One turn moves each row of this set onto another row. After a few examples, where does it send each row asked below?
k714: [ 23 -16  21 -21   0  -3   3 -15  49  -3   2 -42  31  30  -9   4  13  38
  20  25 -23 -15 -41  13   9 -21  32  24  18 -42 -33  -7]
k265: [ 13 -20   5  -9 -13 -31 -33 -12  15 -35  19 -21  29  29   9 -14  -6  17
  -1  47   7 -53  33  14 -24  -3  15   7  38 -28 -42   1]
k659: [ 24 -12   7  15 -19 -31 -12  -8  56  26 -22 -13   8  44   3 -26  -8  10
 -10  23  -9 -48  -8  22 -11 -20 -42 -12  20 -65 -45 -30]
k358: [ 30 -27  -2 -41 -17 -24  -7   3  57  43   4  16  -7  -1 -38 -32 -21  25
  12  35 -10 -55  16  21  32 -14  -9   5  19 -19  11 -32]
k536: [ 23  21 -17 -11 -36  -7 -22 -22  56 -28 -20   7   1  10  -6   6  29  33
 -18  30 -17   8 -13  32   6 -33  -4  -6  41 -31 -35 -16]
k910: [-15 -10  10 -52 -15 -42 -15 -29  38  -7  20 -28  35   4  -6 -30   9  30
  11  21  -9 -20 -30  16  33 -63 -16 -23  14 -48 -11  -3]
k626: [ 37 -34   6  -9 -30  -1 -20 -26  21 -32  28  13  38  -4 -36 -14  27  29
  24  16   8 -26  -4 -22  -9 -21 -11   6  18 -56 -21  -8]
k715: [ 32  -4  -7 -10 -21  26 -18  16  20 -30  11   2   9   5   7 -42 -20  24
  19   5 -21 -27   4  13   8   6   9  -4  10 -36 -24  -7]
k27: [ 29  -6   8 -20  -7  -8 -25 -19  70  25  -3 -10   2 -21 -10 -39   1  28
 -14  -3   1 -60  -9  11 -17 -17 -38  23   1  -8 -36 -13]
k509: [ 10 -52  -7 -18 -25 -21  -3   4  25  19   9  27 -14  12  -9   1  16  21
  31  -5  -9 -54  -9  34  17 -30 -29 -22  12 -35 -13 -41]
k389: [ 42   3  21   0 -40 -39   6 -23  49   3   4  -8   7  -9  28 -39 -21   8
   0  19   7 -32  17  23  17 -25  30   1  47 -60 -14 -24]
k464: [  6 -31 -14 -44 -12 -19 -17  -3  67  34   8 -30   1 -15 -17  -5   6  11
  27  16  27 -72  17  17  -6 -24   0  18   4 -37 -17 -37]
k582: [  9  -4  -8 -26   8 -38 -22 -31  22 -20 -22 -25  19  22  -5  -1  20  20
 -19  25  -8 -16 -38  -1  -4 -35  21  17  17   0  -6   9]
k272: [ 39 -30  21 -11 -33   1 -21 -26  37 -23  43   9  23   9 -40 -22  25  33
  24  18   5 -20  -3 -22 -15  -9 -22  -2  13 -35 -27 -19]
k201: [ 23 -19 -16 -16  17 -32  13 -36  30  -9   8 -22   5   0   9 -11  -7  31
  23  19  -6 -26 -37  46  26 -40  44  -8  17 -13  -7  -2]
k976: [ 14   6 -20 -20   7 -29 -23 -22  28 -40  20  10  11   5  -2  14  20  20
  15  48  -5 -13 -18  46  15 -44 -13 -33  40 -31 -40 -20]
k142: [ 16 -27   6 -13  27 -33 -28 -23  41  22  -8  15   3   3 -30 -11 -13  45
   5  49  20 -44  32   2 -14 -22 -19   9  22 -25  29 -30]
k580: [ 17 -24  11 -36  29 -11 -31  -8  32  18   3  -6   4 -22   3 -17 -34  30
   1  20  38 -44  10  16 -26 -55 -20  -5  13 -27 -27 -19]
k26: [ 24  -2  -8   8 -26 -34   1  -2  13 -27  -4 -18  -3 -26  11 -31  28  39
  34  27  10 -54  21   5  13 -12  11  19  39 -11  -1 -15]
k463: [ 11 -38  10 -11 -31 -42 -24 -39  28   2 -20   4  22 -12  11 -16  15  35
  -4  40  30 -20   1  12 -18 -37 -38 -27  21 -37   5 -44]
k675: [ 47 -20  31 -36  12 -29 -42 -52  30  17  10 -14  -4   6 -31 -45  31  52
  14  35   8   2  14  11  24 -33   2  -4  41 -27 -28 -11]
k384: [-14   0   8   0  -2 -35 -10 -17  63  13 -20  -9   1  14  -1 -12  17  46
  -7   2   4 -13 -23  44  -6 -37   3   0  27 -62  -2  31]
k749: [ 23 -11   3 -38  33 -22 -43 -16  28  26   7   7 -35  24 -30 -18  37  19
  26  11   7  -8   9   6  26 -12  18  -4  27 -44  -8  -6]
k523: [ 43  -8  24 -10   3 -13 -28 -23  58  32  19  15   4  28 -36 -35 -24  30
  -8  48  11 -58 -10  -7  -5  -2 -22   3  18 -29 -21 -29]
k245: [ 27  -4  -5 -29  22 -40 -28 -55  64  23   6 -16 -11  27 -19 -46  16  19
  -1  23 -22 -12  31  19  32  -6   7  -2  19 -49 -28   2]
k296: [ 16  18 -11  -1  -9 -18 -17 -17  52 -21   3 -24  -2  27   1  21  34  27
  29  28 -23 -24  -1  43  18 -38   5  -1  45 -41 -28 -57]
k838: [ 17 -13  -4   6  25 -49 -38  14  10  -9  -7   2  -9  30 -18 -14   3   3
  11   3 -12 -40  31  29 -22 -27 -20   2  36 -11   2  -4]
k898: [  5 -10   8  -6 -16 -19 -40 -34  34   7  20 -31  -4  50 -21 -13  27  41
  19 -14   7 -49 -40  33   1 -56  13  -8  23 -28 -11 -25]
k931: [ 23 -14  -8   3  16 -47 -45  10   3 -14  -5  -2  11  21 -13 -19   7 -10
  13  -6 -25 -55  16  42  -7 -23 -10  11  36 -20   2  -9]
k650: [ 35   0   9 -12 -40 -45  13 -12  61  10   8 -16  -3  -9  15 -46 -22   5
  14  32   9 -22  29  25  21 -19  19 -14  37 -49  -6 -27]

k838 moves to k650
k27 moves to k580
Where do these go?
k384 moves to k910
k931 moves to k389
k26 moves to k715
k509 moves to k659
k201 moves to k714
k296 moves to k536
k749 moves to k245
k142 moves to k358

